In the data rows, 128 means zero.
Here are some points, each followed by its number:
[ 94  99 103 127 136 144 170 168 153 134 124 110 109 108 114 117 122 121
 114 113  91  84  82  85] 0
[182 163 160 153 110  84  87  81  96  74 137 160 155 173 161 143 162 160
 142 151 167 176 163 165] 1
[134 131 136 134 142 134 134 115  88  87  86  94 115  76  83 137 156 151
 160 130 138 166 147 158] 2
[ 98  90 106 123 139 157 132 149 151 126  98  74  72  64  58  99 106 145
 125 158 134 170 166 159] 3
[104 111 117 121 146 146 154 152 139 141 123 113 121 121 118 125 108 111
  86  81  70  59  58  67] 4
[120 111 113 116 119 125 140 151 153 153 147 134 135 131 123 125 142 145
 166 186 181 183 173 159] 5
[170 174 173 164 159 190 154 140 131 137 139 108 165 138 178 194 170 138
 149 115 117 139 124 128] 6
[111 106 120 137 152 146 140 120 137 140 131  89 125 116 112 109 105 109
  95  85  80  78  95  94] 7
[186 181 176 179 152 133 125 109 101 126 144 138 147 142 171 152 151 145
 124 130 123 108 131 114] 8
[195 186 174 163 138 109  96  90  86 108 109 130 131 147 171 122 130 132
 122 100 113 110 112 135] 9
[ 67  67  66  87 103 122 128 138 144 118 106 104  91  74 102 100 116 133
 150 171 187 150 152 138] 10
[188 174 166 159 163 136 149 140 137 144 156 156 172 201 171 173 151 150
 153 145 145 168 149 142] 11
[159 176 176 171 141 109  90  87  96  99 137 142 143 145 165 150 159 149
 151 165 160 168 168 166] 12
[ 55  50  69  83  96 112 118 123 107  99  93  85  93  77  91  88 107 107
 122 135 113 117 127 101] 13
[171 170 170 164 154 150 134 101 121 110 119 100 102 104 118 113 110 107
  93  80  75 101  88  97] 14
[142 130 146 147 144 107 106 122  89 104  93 113 107 136 129 145 151 169
 190 162 165 163 172 158] 15
[137 136 130 124 159 130 121 158 169 186 197 195 201 191 170 172 143 138
 139 152 137 143 145 149] 16
[169 169 150 155 121 149 140 139 137 138 135 100 124 109 128 163 161 195
 194 173 146 138 127 141] 17
[141 144 149 131 137 128 123 105  95  83  90  83  88  98 100 113 126 120
  95  82  85  90  98 112] 18
[106 107 112 115 115 108  97 103  97  92 134 154 177 176 143 124  97  59
  41  68  78 120 154 176] 19
[176 158 157 154 152 164 159 135 151 159  97 114 112  54 116 154 146 155
 156 157 108 156 163 148] 20
[107 136 111 134 135 149 156 166 151 127 122 107 123 119 120 123 130 113
  91  78  62  65  55  68] 21
[ 88  74  80  96 105 112 124 128 100 106 102 105  93  99  75 106 120 125
 127 136 136 131 110 101] 22
[128 118 118 115 119 120 130 117 118 109 106 127 130 147 152 147 144 136
 108 101  88  76  55  72] 23
[176 194 173 186 152 144 147 128 141 160 131 136 130 128 146 107 163 145
 164 147 172 157 166 164] 24
[158 141 130 130 144 144 138 118 104 119  88  94  80  94 112 129 158 146
 144 144 155 135 101 149] 25
[ 74  94  99 109  93  81  71  78  90  89 121 126 151 138 127 119 105 112
 120 156 166 175 178 173] 26
[ 71  91  93 107 115 123 118 126 129 102  98  88  84 120  97 110  92  99
 101  91  77  92  96  94] 27
[128 133 126 134 158 160 157 137 132 125 102  69  71  77  96 112 122 116
 106 102 103  76  84  89] 28
[140 141 138 141 142 148 132 140 109 117  83 100  95 123 137 139 143 138
 117 100  67  61  63  69] 29
[180 185 151 159 150 141 148 147 125 131 141 130 135 138 142 129 155 161
 168 172 186 172 156 151] 30
[193 175 178 158 135 119 104  88  84  93 109 134 156 151 162 168  96 132
 143  89 132 139 118 132] 31
[ 52  58  67  89 104 126 136 166 149 130 107  84  82  86  75  87 111 126
 140 153 154 152 138 127] 32
[ 83 100 102 117 130 148 160 166 148 133 117 109 106  99 108 114 114 112
  95  90  86  62  65  65] 33
[146 134 172  94 191 171 172 148 158 139 128 139  97 110 120 115 112 120
 117  98  83  84 105 102] 34
[106  89  94  99 113 116 160 145 151 138 121 117 101  98 115 135 130 158
 180 188 179 163 156 149] 35
[124 118 113 115 102 102 118 136 144 171 191 192 190 175 149 125 103 109
 117 128 141 146 152 139] 36
[ 93  94 103  93  92  91  94  91 120 135 157 170 178 169 151 133 107 100
  93 103 116 121 141 157] 37
[169 165 167 149 133 127 139 129 134 143 129 132 137 145 150 155 158 131
 111 112  94  98  96 118] 38
[176 205 171 164 129 118 100  95 100 123 146 156 160 178 169 158 152 141
 143 145 158 162 180 164] 39
[166 167 156 152 159 147 135 129 122  98  99  92 102  97 105  90 110 113
 115  88  94  88  81  81] 40
[144 155 145 170 143 142 139 144 135 115 114 103 100  97 101 100 113  95
 109 113  99 107 106  96] 41
[147 153 150 146 138 152 136 130 126 131 119 105 122 122 126 124 125 112
 101  88  69  76  75  89] 42
[112 109  98 104  96  95 101  99 124 143 154 159 175 151 140 120 116 124
 135 171 192 195 195 185] 43
[162 120 120 113 136 127 152 154 177 183 189 199 166 161 184 173 158 161
 158 145 148 135 136 118] 44
[116 114 150 159 144 129  97  84 136 133 147 179 129 186 141 123 111  98
 129  81 129 141 159 186] 45
[ 81  93 106 114 129 113 121 105  87  98 107 113 121 126 124 123  86  72
  70  56  80  91 132 138] 46
[117 114 120 118  98  89 118 124 134 128 146 141 138 141 132 132 140 158
 168 196 208 220 203 178] 47
[ 47  66  51  76  81  98  95  89 104  80  94 103 100 109 104 106 113 133
 131 154 152 155 155 136] 48
[114 128 124 116 105  88  78  61  83  76 109 142 150 141 134 125 114 147
 112 124 160 158 158 146] 49
[120 129 109 113 127 139 154 155 163 149 138 119 103 107 107 122 130 152
 169 176 175 184 177 149] 50
[ 58  83  93 104 101  86  79  82  79  87 107 111 137 126 122 112 109 119
 122 164 173 189 196 186] 51
[187 171 162 153 166 157 122 150 117 138 133 133 141 139 150 172 151 122
 126  80  77 105  70 112] 52
[102 106 112 116 144 146 155 159 143 148 128 113 127 122 116 124 110 119
  97  94  90  74  73  79] 53
[ 88 100  94 102  85  85  66  80  72  73  88  96 108 112 102 100  92  83
 102 128 130 156 172 173] 54
[ 79  96 104 112 119 128 135 151 171 167 195 196 190 167 130  89  80  84
  75 100 125 148 157 162] 55
[ 98 107  78 114 105 103  92  90 112 110 130 143 155 128 115 118 144 167
 168 183 189 197 192 174] 56
[177 165 144 150 172 155 156 177 140 126  98  99  99 103  95 136 134 145
 155 124 112  91  84  87] 57
[149 130 119 108 117 122 133 153 172 182 188 183 182 198 182 177 171 161
 160 149 130 119 127 128] 58
[131 153 152 146 153 162 143 135 148  92  97 108  82 123 141 189 166 176
 126  94 104  73  93 117] 59
[198 187 186 165 147 158 129 119 112 109 100 117  97 131 141 137 174 168
 140 150 155 133 144 125] 60
[150 143 119 122 128 133 130 156 174 173 181 173 181 175 174 157 158 165
 164 168 156 143 140 121] 61
[176 167 152 156 156 157 168 170 152 130 122 114 104 109 117 143 144 143
 127 123  98  94  93 114] 62
[151  90  89  80 128 124 124  79 157 117  91  85  81 102 121 123 152 118
 177 115 106 100  82  86] 63
[151 184 177 156 165 160 151 145 140 166 139 134 123 124 136 145 153 155
 132  98  98 107  95 128] 64
[157 149 136 130 130 145 159 168 164 175 167 166 166 169 169 184 190 168
 153 144 109 115 101  98] 65
[138 140 135 137 136 140 128 133 104 113  81  99  94 118 130 131 141 138
 125 111  83  83  80  79] 66
[131 131 139 143 136 140 150 153 170 184 182 180 176 159 151 133 116 119
 122 146 140 156 162 148] 67
[110 127 123 112  99  76  62  45  70  65 108 147 155 145 135 125 114 155
 114 135 179 173 178 159] 68
[ 97  88  80  96 114 139 145 160 157 155 128 117  91 106 107 133 150 149
 175 166 190 171 163 154] 69
[171 163 154 132 123 149 124 144 149 138 143 150 165 181 178 186 169 170
 150 128 133 148 142 125] 70
[171 173 176 192 162 150 150 125 126 143 135 168 172 148 147 153 145 130
 136 126 117 128 142 161] 71
[ 93 118 125 124 120 105  93  78  93 101 136 155 165 163 134 113  80  46
  69  82  93  99 169 184] 72
[ 51  58  64  84 110 127 147 151 140 125 115  90  85  85  90 102 136 135
 143 163 180 145 138 118] 73
[152 131 154 145 155 123 122  97  87  82  85  94  84 124 124 127 151 145
 169 157 164 156 162 144] 74
[158 139 135 139 133 155 145 156 184 165 162 148 136 128 141 148 164 169
 183 175 167 151 153 126] 75
[ 76  92 101 110  97  92  90  85  86  87 108 113 134 128 119 116 107 120
 131 156 167 176 181 170] 76
[ 96 128 127 141 124 109 142 126 138 166 176 170 173 165 144 134 107 104
 113 130 158 186 206 199] 77
[187 182 186 164 147 142 151 138 141 149 129 132 136 148 157 166 171 139
 114 111  89  90  87 112] 78
[115 118 103 106 108 111 115 118 112  78  97  67  88  62 118  90 109 151
 162 182 177 181 174 162] 79
[191 180 162 165 163 160 171 168 149 127 122 114 109 116 127 155 153 147
 131 124  97  90  93 120] 80
[133 158 150 154 137 129 120 101 107 130 156 179 210 188 148 131 104  94
  88 101 119 150 184 209] 81
[161 142 126 131 146 153 167 181 171 169 154 134 127 132 137 146 159 153
 152  95  93  86  76  72] 82
[193 158 151 115 138 126 144 129 121 132 139 118 115 112 118 116 122 149
 119 103  62  75  56  86] 83
[ 91 109 112 114  96  77  70  66  68  89 119 131 152 138 140 127 117 123
 138 166 169 200 198 184] 84
[ 87  84  87 104 108 122 138 149 151 124 113  87  92  82  82  75 104 116
 117 118 103  99  98  96] 85
[124 135 138 160 136 123 105 113 123 153 158 161 182 177 153 132  97  80
  83  95 140 165 194 225] 86
[113 106  98  95  86  73  73  86 112 123 168 187 210 213 181 153 131 112
  99 120 122 134 147 152] 87
[175 176 181 158 164 149 154 153 142 145 122 143 127 106 102  65 118 114
 137  96 112 107 114  88] 88
[156 153 158 146 184 154 155 157 136 141 113 132 117 103 112 123 137 118
 119  85  98  96  81  91] 89
[105  96 100 115 133 152 169 176 176 152 128 117  92 102 113 136 158 159
 147 139 128 114  98  51] 90
[155 133 145 142 143 156 145 157 166 180 165 188 154 142 140 141 143 168
 153 132 147 159 102 127] 91
[ 76  75  81 108 129 142 169 164 173 155 141 114 101  97 103  98 125 130
 127 127 122 118 105  92] 92
[162 151 151 155 144 177 166 153 153 151 136 146 144 127 146 179 153 149
 132 114 103 117 111 123] 93
[ 60  70  77  99 101 131 138 143 130 113 106  80  86  72  63  77  92  99
 109 130 121 119 119 112] 94
[169 169 169 153 147 139 121 107 108 107 141 149 165 163 167 168 168 173
 185 160 173 171 163 150] 95
[ 91 104  96 124 136 146 156 173 148 129 121  95 102  94  93 109 105 106
  87  95  85  67  71  73] 96
[ 75  96 114 122 125 138 134 141 153 196 171 202 209 178 145 125  81  89
  94 112 128 148 160 154] 97
[ 90 112 119 119 107  94  82  84  73  81 101 107 122 128 119 111 107 115
 127 153 164 165 176 171] 98
[185 180 169 147 120 130 121 126 138 147 154 174 193 170 189 178 168 165
 148 156 151 138 142 137] 99
[ 89 110 112 125 104  90  76  78  87  83 117 118 137 128 117 123 114 122
 128 158 166 177 175 170] 100
[ 95  87  91 105 111 142 167 168 163 133 116 100  84  82  91 109 131 115
 120 119 105  91  85  67] 101
[ 75  93  92 114 119 117 112 122 113 103 103  81 112 106 118 113 127  81
  76  64  65  66  91 116] 102
[ 75  85  92 105  99  98  99 105 108 117 124 116 121 110 101  94  98 109
 130 159 171 190 195 179] 103
[100 107 108  99 104  92 109 137 158 166 210 216 211 179 160 114 101 101
  98 140 140 154 154 151] 104
[ 81  85  78  96 117 130 151 159 161 127 119  80  66  73  74  76  84 115
 122 136 135 119 113  96] 105
[134 121 123 130 182 162 173 167 176 140 149 101 105 106 129 149 136 148
 137 111  93  79  73  74] 106
[154 182 156 177 171 168 192 169 172 163 153 148 141 110 122  91 110 142
 137 148 126 155 117 139] 107
[123 128 176 129 111  77 116 122 125 164 132 131 124 130 120 145 156 134
 150 202 113 140 187 131] 108
[156 157 151 139 139 136 129 139 109 112  92  83  82  78 101 109 107 111
  95  83  85  86 101  81] 109
[ 92 114 112 115 101  80  67  60  75  81 105 110 142 143 133 115 120 111
 117 169 177 196 188 183] 110
[181 189 173 142 160 138 123 115 101 121 149 147 125 169 169 142 122 134
 141 121 132 107 118 109] 111
[125 132 129 139 108 106  84  81  98 116 156 170 198 194 168 150 125 110
 117 132 141 173 199 212] 112
[160 155 156 138 140 147 157 161 148 121 135 141 133 130 131 129 124 107
  93  88  71  65  76  82] 113
[ 64  64  75  92 113 126 137 147 132 118 106  91  92  86  87  87  69 113
 120 125 117 127 111 122] 114
[193 169 165 161 151 141 139 133 127 135 125 136 129 155 142 139 138 132
 112 106 130 113  79  78] 115
[107 100  85  89  93 101 101 120 114  77  83  65  58  63 108 107 114 138
 149 167 166 131 144 136] 116
[ 91 101 119 118 112  97  93  90  83  90 113 128 150 150 173 130 107  85
  64  89  96 119 130 173] 117
[170 170 185 151 142 111 121  99  97 113 101 140 130 125 147 149 150 144
 154 186 135 156 151 134] 118
[173 183 170 141 166 154 165 116 133 119 100 103 104 107 129 135 152 111
 122 108 100  77  88  96] 119
[138 130 134 154 182 148 163 157 170 173 173 165 165 172 149 136 145 143
 138 124 101 141 121 121] 120
[125  90 127 101  91 139 154 167 149 154 112 111  76 115 119 151 155 182
 202 143  79 109  99 102] 121
[107 121 133 151 139 160 174 154 152 139 141 130 138 107  88  96 103 104
 109 103 102  97  86  86] 122
[128 120 133 133 148 156 156 137 138 128 104 148 135 154 164 173 170 138
 160 105  94  63  50  90] 123
[115 100  94 101 104 111 123 151 182 185 210 196 210 185 163 138 116 122
 105 108 122 130 125 125] 124
[164 169 136 174 140 129 100 107  83  84  84  84 106 100 111 112  99  97
  90  89  89  95 106 101] 125
[112 123 128 130 129 154 155 186 151 122 110  96  84  93  98 115 120 130
 125 127 114  98  96 109] 126
[170 168 173 168 140 104  90  98  63  62 110 101 111 133 148 137 129 107
 131 143 130 130 141 140] 127
[166 176 173 138 138 137 140 134 136 136 132 149 179 177 181 182 178 157
 157 122 107  99 107 104] 128
[165 174 179 169 169 177 146 113  98 135 116 131 118 138 132 139 134 159
 114 136 122 102 107 126] 129
[ 89 109 110 109  73  66  91  65  72  76  99 107 112 115 119 103  79 121
 117 143 166 175 166 184] 130
[ 91  84  89 102 106 140 167 167 160 130 113  96  83  78  85 102 124 106
 114 116 101  87  83  72] 131
[190 190 176 108 147 107 138 104 130  87  99 121 126 120 142 178 144 135
 130 118 130 124 104 125] 132
[ 70  85  98 119 123 129 147 164 176 179 191 183 183 168 134 104  83  89
  76 104 117 147 160 165] 133
[ 73  62  91  93  89 111  88 100 114 118 123 143 140 157 145 118  87  76
  63  70  80 104 138 180] 134
[ 70  87  99 100  91  82  72  67  85  86 108 121 139 135 128 115 109 121
 135 174 179 189 189 174] 135
[ 85  78  82 100 132 151 170 184 191 160 134  86  95  87  87 108 120 118
 135 137 130 111  94  87] 136
[177 164 155 136 108  86  88  57  52  99 133 169 175 165 155 140 135 108
 103 128 153 150 162 157] 137
[176 186 175 166 141 125 112  98 116 120 151 186 178 173 172 153 152 133
 126 147 161 166 157 178] 138
Which point above is nearest to each new point by angle, seen from the average point of the numbered points? Its number follows each.
[171 158 149 136 123 119 104 119  99 104 122 130 162 174 172 176 176 167
 160 192 154 132 163 145] 95
[131 139 156 149 139 129 111 124 127 132 163 173 180 190 164 152 126  96
  80  77  89 111 146 166] 81
[122 134 139 139 119 104  80  79  96 106 146 174 185 180 164 140 107 108
 103 124 140 172 203 217] 112
[158 123 141 136 139 125 131 114  91  94  76  81  68 104 113 137 123 149
 163 147 154 150 142 131] 74
[142 124 149 137 151 154 141 127 162 178 193 190 191 155 152 122 133 144
 149 173 153 183 190 153] 67
[104  97  84  90  98 106 108 127 122  88  91  75  67  69 109 112 119 142
 156 172 170 139 146 138] 116
[127 137 141 144 136 128 111 120 123 129 159 164 177 179 162 145 125  92
  72  72  78 103 135 152] 19
[152 150 159 125 137 143 112 117  94  84  83  78  79 109 106 129 128 112
 115  89  86  80  87  86] 18
[ 99  98 113 120 153 134 167 150 141 122 129  86  67  68  88  74  94  96
 117 107 128 134 134 128] 105
[176 202 158 126 122 104  87  69  73 141 113 127 167 188 138 149 154 153
 169 148 130 145 148 150] 39
[ 86  85  75  70  91  84  89  99 115 149 159 167 170 165 145 138 115 107
 105 109 109 122 124 131] 37
[108  82  95 101 108 143 145 217 151 119 102 110  94 103 129 148 171 178
 185 144 166 170 121 154] 69
[ 96  96 109 130 153 149 143 117 139 142 129  74 119  98  99  98  95  99
  88  77  74  70  88  82] 7
[182 154 147 114 132 121 134 124 119 131 143 127 129 125 126 121 123 147
 120 114  82  93  77 100] 83
[ 95  86  87 104 133 153 171 179 187 163 136  96  99  92  91 118 120 123
 134 134 125 106  90  83] 136
[ 69  68  69  90 109 130 135 145 149 117 102 101  85  69 101 100 123 141
 160 178 196 150 149 134] 10
[112 158 134 149 152 178 184 183 178 179 142 144 145 130 140 151 131 137
 112 103  80  88  86  96] 82
[178 168 163 160 153 132 158 153 147 161 181 179 153 165 162 179 149 163
 151 155 169 147 157 137] 11
[139 147 150 156 127 138 143 119 132 104 115  93 104 133 114 126 129 107
  90  81  75  63  57  73] 42
[121 131 130 138 110 106  84  83  97 116 153 168 193 189 165 146 121 107
 114 130 142 174 200 215] 112
[147 142 131 152 128 133 150 159 170 176 205 202 174 165 144 130 111 114
 125 147 164 187 177 165] 67
[ 84 102 115 124 128 138 135 142 149 182 159 180 191 166 140 125  87  94
  93 109 119 134 147 143] 97
[150 126 143 141 147 168 159 169 177 189 165 188 145 132 134 140 147 179
 162 137 152 162  92 120] 91
[ 89  84  85 100 126 165 151 173 187 148 115  93  87  99 129 156 164 153
 151 135 116  89  77  92] 90
[ 97 108 145 160 146 127  93  77 139 133 155 182 129 192 143 120 103  86
 126  74 135 149 172 207] 45
[135 132 130 137 133 159 148 150 173 172 172 188 175 162 172 135 134 128
 124 153 150 146 151 161] 67
[165 172 173 134 133 132 140 135 144 140 132 150 188 183 185 186 183 159
 159 127 107  99 111 104] 128
[160 198 189 163 170 162 149 141 137 170 142 136 124 124 136 146 158 159
 139 102 105 115 102 138] 64
[166 174 164 141 159 144 154 111 126 119 107 111 118 119 136 133 147 109
 118 109 105  89 105 116] 119
[173 185 177 182 153 146 149 131 141 155 126 134 126 123 138 109 155 142
 156 145 159 147 155 149] 24
[120  97 105 112 125 129 158 169 168 157 155 132 133 123 120 141 140 152
 176 194 188 176 179 157] 5
[ 88  89 103 114 151 131 174 149 148 125 135  87  62  72  84  65  85  90
 114 108 133 139 141 131] 105
[182 159 158 156 147 141 146 146 141 143 136 140 135 156 140 136 132 130
 112 106 126 110  75  65] 115
[150 159 149 174 147 145 134 140 132 108 101  87  84  86  91  92 107  96
 106 107  89  96  96  91] 41
[182 185 176 175 161 145 148 117 118 109 127 121 125 135 152 163 168 155
 141 118 100  84  98  97] 78
[126 122 126 129 108  98 118 120 129 122 137 133 130 133 129 131 136 153
 163 183 191 200 190 169] 47
[172 172 178 158 163 146 149 147 136 142 123 143 142 126 110  82 124 121
 137 102 121 114 119  96] 88
[103 106  90 103 121 132 140 155 143 140 149 129 134 123 120 138 150 167
 175 197 201 196 189 170] 5
[119 122 133 132 144 174 197 175 153 160 169 145 103 126 144 143 151 156
 145  93 111 146  76  74] 82
[169 127 133  90  85  88  67  80  78  92  94  99 110 114 120 110 152 132
 121 108 105  84 100  70] 18
[113  99  93  98 102 109 120 149 177 183 209 197 211 187 162 136 114 120
 104 110 123 133 129 128] 124
[115 102  97 105 106 108 114 140 168 173 199 191 207 185 165 140 115 119
 105 109 122 135 135 140] 124
[115  93  94  87  84  89 105 114 125 149 178 179 192 178 179 154 140 135
 121 131 117 122 118 116] 87
[129 118 119 117 122 124 131 112 110  94  89 111 113 139 148 147 148 139
 108  96  81  63  39  60] 23
[182 164 152 154 132 166 128 129 109 145 140 141 166 176 186 205 163 158
 148 135 120 102 109  92] 128
[125 145 118 133 133 144 151 157 147 133 126 120 127 120 119 124 131 119
 100  89  81  75  71  75] 21
[159 148 150 139 135 144 154 168 152 116 139 137 132 133 128 124 119 102
  86  81  65  60  68  79] 113
[128  90 105 119 142 156 128 183 201 187 180 162 143 138 131 120 145 173
 181 169 154 172 150 142] 75
[155 137 156 145 146 147 122 107  97  95  99  70  90  95 116 156 147 169
 196 162 168 165 153 141] 74
[200 176 181 159 138 123 110  94  89  99 111 137 158 150 163 171  86 133
 144  80 128 138 112 129] 31
[111 109 103 113 119 127 143 154 155 162 160 139 152 152 150 152 141 162
 169 188 186 185 188 164] 5
[186 165 167 164 150 134 134 131 130 136 136 148 144 170 149 138 126 117
  96  93 120 108  78  79] 115
[ 50  57  64  84 110 126 148 153 141 129 115  88  82  79  91 102 137 133
 140 157 179 138 133 116] 73
[184 176 173 148 154 144 156 163 152 174 144 164 142 168 178 143 157 165
 158 159 151 162 140 144] 11
[154 149 166 147 176 162 175 158 149 130 108  91  68 112 118 108 143 149
 165 158 138  95 103 106] 57
[104 106  99 103 133 124 132 148 154 139 141 128 132 123 128 137 157 158
 178 189 190 187 190 165] 5
[188 183 181 181 160 134 127 112  99 126 137 143 153 145 174 155 157 145
 126 130 123 112 129 115] 8
[158 158 152 175 139 112  88  73  68  67  89 101 112 126 126 134 138 156
 154 167 170 165 147 161] 74
[128 132 116 112 117 115 115 116 109  84 106  80  94  80 128  99 112 149
 160 173 172 171 167 155] 79
[ 97 112  78 120 105  98  84  79 102 103 128 148 161 131 114 114 144 164
 165 176 188 201 197 179] 56
[127 138 145 136 137 129 119  99 101  96  85 106  84 104  96 102 100  87
  86  71  89  66  94 126] 18
[179 182 168 183 155 138 129 119 108 125 132 151 171 163 161 170 162 157
 144 120 129  95 122 128] 8
[156 131 148 112  95 163  90  75  92 118 107 155 109 153 141 139 123 124
 165 104  98 102  92  44] 23
[154 140 126 131 145 152 167 172 166 161 146 128 120 126 129 140 152 145
 148  93  86  85  78  77] 82
[182 171 176 162 148 152 119 110 143 144 105 162 104  93 136 122 145 159
 183 134 142  90 120 111] 60
[146 121 146 140 152 164 160 168 177 182 160 180 138 134 134 144 146 173
 163 134 146 151  90 111] 91
[126 134 138 131 128 147 146 172 136 115  97  84  81  90  98 120 131 140
 134 134 121 100  95 108] 126
[151 145 144 136 138 137 136 135 123 112 110 113 117 129 130 128 118 109
  87  73  51  64  65  75] 42
[115 121 128 125 129 159 163 187 151 116  99  82  65  79  90 116 128 140
 136 130 110  88  86  94] 126
[172 161 154 150 161 156 128 152 122 137 131 127 136 134 143 163 145 121
 121  82  76  98  70 105] 52
[176 183 186 170 172 178 138 102  86 133 109 129 113 143 141 146 139 169
 114 143 126 104 113 136] 129
[197 202 181 172 150 144 115  98 105 107 100 129 137 138 148 146 137 136
 115 115 124 112 109 145] 9
[155 141 120 108  98 114 123 126 124 191 190 227 177 176 144 120 124 158
 134 148 164 173 160 147] 36
[101 134 132 145 129 112 153 135 149 181 189 181 179 171 149 139 109 103
 110 124 154 184 206 200] 77
[ 98 110 105 107  93  93  75  87  78  78  92  99 111 115 108 107  97  85
 100 120 120 140 155 159] 54
[101 106 114 132 148 142 136 113 131 136 131  89 130 112 110 105  99 100
  89  83  84  84 104 104] 7
[112 136 126 132 140 160 176 181 187 183 177 166 158 155 147 145 118 113
 129 106 106 117 112 111] 120
[ 99  91  90 108 103 124 147 158 169 151 156 130 136 130 131 131 155 171
 184 207 196 191 183 156] 5
[134 136 142 151 139 132 145 150 162 186 192 194 190 168 154 134 116 115
 119 140 146 161 163 156] 67
[200 188 175 164 135  98  89  84  84 109 107 138 136 154 184 126 129 131
 114  98 114 110 117 143] 9
[ 95 110 130 125 115  95  87  83  81  88 117 134 162 162 194 136 105  77
  52  79  88 116 132 186] 117
[ 97  85  94 108 125 143 160 165 162 171 107  99  77  64  78  77  86 111
 129 133 130 133 111 100] 105
[144 169 147 167 164 164 187 169 170 159 148 140 132 106 118  92 108 136
 131 141 119 142 111 129] 107
[180 185 148 153 149 141 151 151 128 132 142 126 127 132 138 122 153 162
 174 183 198 189 165 157] 30
[129 135 138 163 138 150 153 127 131 153 120 136 127  39 115  75 100 119
 159 165 176 170 177 171] 50
[ 91  87 126 103 105 108  95 102  87  89  79  68  61  66  85 113 115 134
 144 135 134 121 108 128] 116
[155 130 118 117 133 132 126 107  91 106  72  80  68  86 101 119 148 143
 145 145 162 140 105 153] 25
[109 123  99 114 131 157 173 179 181 158 132 112 100 102 126 130 140 148
 148 144 136 118  98  83] 90
[147 128 126 131 126 150 145 155 189 174 173 158 143 130 143 143 158 162
 177 164 161 151 146 122] 75
[119  93 124 106  98 141 156 168 150 149 114 109  80 112 117 145 150 171
 185 135  78 102  96  95] 121
[110 129 128 120 120  70  91  89 117 114 142 146 189 182 170 126 131 105
  94 125 131 171 192 239] 112
[149 139 135 127 106  83  80  99 115 160 172 192 208 206 176 152 131 116
 109 125 132 145 145 135] 87
[ 87  98  95 104  91  91  77  88  80  79  91  94 108 113 103 101  93  85
  98 120 118 140 158 161] 54
[139 145 150 129 134 126 119 102  96  82  92  82  85 105 105 107 118 113
  81  74  77  77  91 105] 18
[141 148 142 168 141 145 139 146 131 111 102  87  82  82  90  92 108  91
 105 108  92  97  92  86] 41
[146 157 147 177 144 143 134 139 126 104  99  84  81  81  87  89 105  87
 104 107  91  99  99  89] 41
[106 115  95 110 124 141 160 166 171 152 135 111  90  91 105 112 128 156
 178 186 188 197 180 157] 50
[ 95 101  89 108 119 150 156 168 160 158 135 115 113 114 108 121 137 158
 171 171 174 142 152 145] 69
[163 176 204 152 131 130  86  89  77 130 102 123 130 149 161 143 138 144
 160 141 161 170 154 180] 12
[140 116 111 135 137 147 156 157 173 159 129 123  97  89 125 123 152 151
 143 151 154  93 101 124] 90
[ 76  79  92  76  75  78  85  88 120 143 167 181 191 179 152 131  98  91
  83  99 116 126 149 168] 37
[152 141 132 123 100  75  76  97 115 168 176 194 212 210 175 152 132 122
 117 136 143 150 148 129] 87
[ 86  99 112 122 130 112 115 100  84  99 117 124 138 144 138 131  90  68
  67  53  75  98 142 153] 46
[153 133 131 138 135 163 154 164 202 178 170 152 130 118 134 141 161 169
 188 171 171 157 151 123] 75
[174 159 146 122 111 135 112 133 143 130 137 148 164 184 181 192 174 172
 154 134 135 146 145 121] 70
[104 133 136 144 130 114 148 130 142 171 185 178 181 175 153 140 110 100
 105 118 145 177 202 202] 77
[127 117 114 144 181 145 168 174 178 184 177 163 157 161 132 131 139 140
 141 133 104 145 119 120] 120
[ 53  52  64  85 110 120 133 139 129 119 109  94  97  88  87  81  58 108
 118 125 119 134 116 126] 114
[161 139 131 103  97 102  78 103  94  89  88 129 132 149 151 154 141 147
 132  99  76  71  63  76] 23
[115 112  94 126 140 185 170 200 194 175 163 128 114  92  90 109 125 134
 144 149 161 123 102 102] 136
[122 136 168 161 138 118 115 105  76 104  75  96 110 123 127 111 135  96
 108  72  70  72  90 124] 18
[198 185 184 160 144 147 122 112 107 103 101 122 105 137 144 139 172 162
 138 147 148 131 143 127] 60
[113 113  97 107  96  93  96  98 125 149 166 173 191 165 147 120 110 116
 128 169 190 200 203 193] 43
[136 140  98 104 115 130 150 182 166 173 157 174 124 117 112 132 133 143
 138 116 105  87  68  66] 82
[216 166 179 172 179 153 148 123 119 119 109 116 134 131 126 160 158 144
 158 151 135 129 133 129] 60
[109 123 100 116 103  91  90 103 116 136 169 177 193 180 160 148 114 134
 136 177 190 194 201 184] 43
[156 168 154 176 147 132 127 121 107 123 133 147 170 163 156 159 150 147
 133 117 130  97 123 131] 8
[116 113  95 123 137 176 166 193 188 172 162 127 118 100  99 117 129 140
 150 158 167 134 117 112] 136
[164 175 167 162 142 130 120 108 122 123 147 171 167 166 164 149 147 132
 122 138 147 149 142 160] 138
[135 128 145 152 150 115 112 132  97 110  94 113 105 132 129 141 145 162
 186 163 163 165 178 158] 15
[136 143 159 164 146 133 112  62  89 115 115 115 118 128 135 120 140 114
 108  95 130 137 159 157] 127
[133 140 126 125 114 109 120 102  92 107  84 106  97  94  97  93 129 132
 156 159 156 183 160 130] 79
[ 79  92 106 117 128 110 117  96  76  92 107 114 128 134 132 127  84  65
  67  51  75  96 141 150] 46
[102  89 100  89  78  88  95 131 146 167 188 199 206 191 184 139 120 113
 107 111 111 108 115 111] 124
[111 106 122 135 153 148 147 120 138 140 130  85 124 108 112 109 104 102
  91  80  78  72  89  88] 7
[154 195 157 149 150 151 166 180 128  95  83  79  93  99  76 108 121 139
 138 138 121 110 107 135] 57
[197 197 180 100 148  93 133  93 123  74  90 114 123 114 139 181 137 128
 125 115 134 127 107 131] 132
[109 114 104 103 107 106 109 111 107  81 100  75  97  72 120  91 110 142
 155 174 172 182 177 169] 79
[ 81 100 105 110 106 146 161 150 158 122 138 110  92  75 141 161 166 160
 139 116 132 145  95 100] 90
[131 140 139 136 131 155 152 175 140 110  94  84  74  87  96 120 127 137
 127 126 111  89  87 106] 126
[167 128 152 143 144 126 126 104  76  80  62  72  59 103 112 138 118 142
 159 139 147 144 139 129] 74
[174 121 149 121 144 150 137 145 171  81  86 120 101 126 134 156 179 197
 161 179 163 159 123 158] 17
[145 144 119 123 125 133 123 147 166 165 169 165 173 169 169 150 153 161
 158 162 151 140 138 121] 61
